In the rows, 128 means zero.
One turn moves each row of this set onto another row. After a few examples, where does it send each row asked below?
Mep: [138 143 115 161 142 151 110 124 153 124 150 151 110 108  78 140 105  98
 124 128]
tokur: [148 136 139 113 127 116 114 136 137 118 146 134 118 102  93 132 135 115
 110 110]
nagok: [141 130 143 113 121 119 119 133 143 118 156 132 106 104  93 136 132 113
 108 121]
feped: [136 144 110 146 143 144 124 129 121 133 126 131 100 116  80 135 118  93
 129 135]
Sapir: [156 126 115 123 120 144 117 123 134 138 150 142 128 112 104 127 101 123
 114 110]
Vak: [143 149 119 153 143 150 117 126 157 129 166 141 119 100  85 144  99  97
 128 143]
nekal: [143 129 136 119 123 122 109 129 148 129 153 132 110  99  90 138 138 118
 114 107]
tid: [128 145 110 145 140 143 122 134 125 125 129 133  93 116  77 125 125 100
 119 135]
Bup: [143 147 110 157 152 150 110 135 151 137 165 144 109 109  87 135  97 105
 123 139]
riv: [155 132 128 109 116 124 108 132 141 119 153 131 106 102  93 141 133 116
 113 114]
Mevub: [152 140 133 115 125 118 115 133 143 114 160 134 108 103  97 128 138 117
 116 114]
Movat: [146 154 128 116 132 133 130 146 143 140 161 134 121  84 108 152 125  81
 129 136]
tuvos: [144 139 112 154 146 149 116 128 156 139 158 144 122 115  79 130 104  99
 131 137]
keluv: [120 161 113 133 128 141 126 138 126 140 138 121 112  96 132 130 113  88
 111 130]
koza: [131 158 110 135 116 145 117 143 132 147 135 116 111 105 126 126 112  83
 123 132]
bon: [147 122 136 116 117 118 114 125 148 127 152 130 113 108 111 130 132 118
 114 122]
letu: [128 159 110 130 121 140 119 137 127 136 147 113 112  96 130 118 120  84
 117 129]
Babi: [144 138 105 147 145 153 122 121 150 137 165 148 113 106  81 142 100 105
 126 137]
muza: [124 155 111 136 126 144 114 149 133 142 137 107 107  98 126 126 110  90
 113 127]
zigo: [138 141 108 152 142 152 108 118 154 142 168 149 117 105  83 138 107  98
 124 135]
Sus: [122 155  99 137 120 136 116 147 132 138 138 118 115 103 127 123 118  85
 112 127]
mudi: [159 131 116 130 120 138 109 120 144 141 149 133 131 113 111 128  98 120
 110 106]
Pafa: [145 146 110 151 146 152 108 118 159 132 159 149 114 105  88 139  97 101
 132 136]
vaz: [126 160  99 127 119 142 115 138 138 141 141 120 116 107 134 124 113  94
 117 121]
Pudu: [142 122 134 122 126 114 110 135 141 123 147 135 100 105  89 131 136 111
 110 119]
Giz: [123 166 100 124 127 134 119 149 136 140 149 119 114  97 119 132 110  85
 118 137]
sekeg: [155 161 127 116 131 134 135 148 140 142 147 132 126  86 109 146 124  86
 120 132]

vaz goes to Vak
muza goes to zigo
Now these:
Sus goes to Pafa
Movat goes to tid
sekeg goes to feped
letu goes to Bup
koza goes to Babi
Giz goes to Mep
tuvos goes to riv

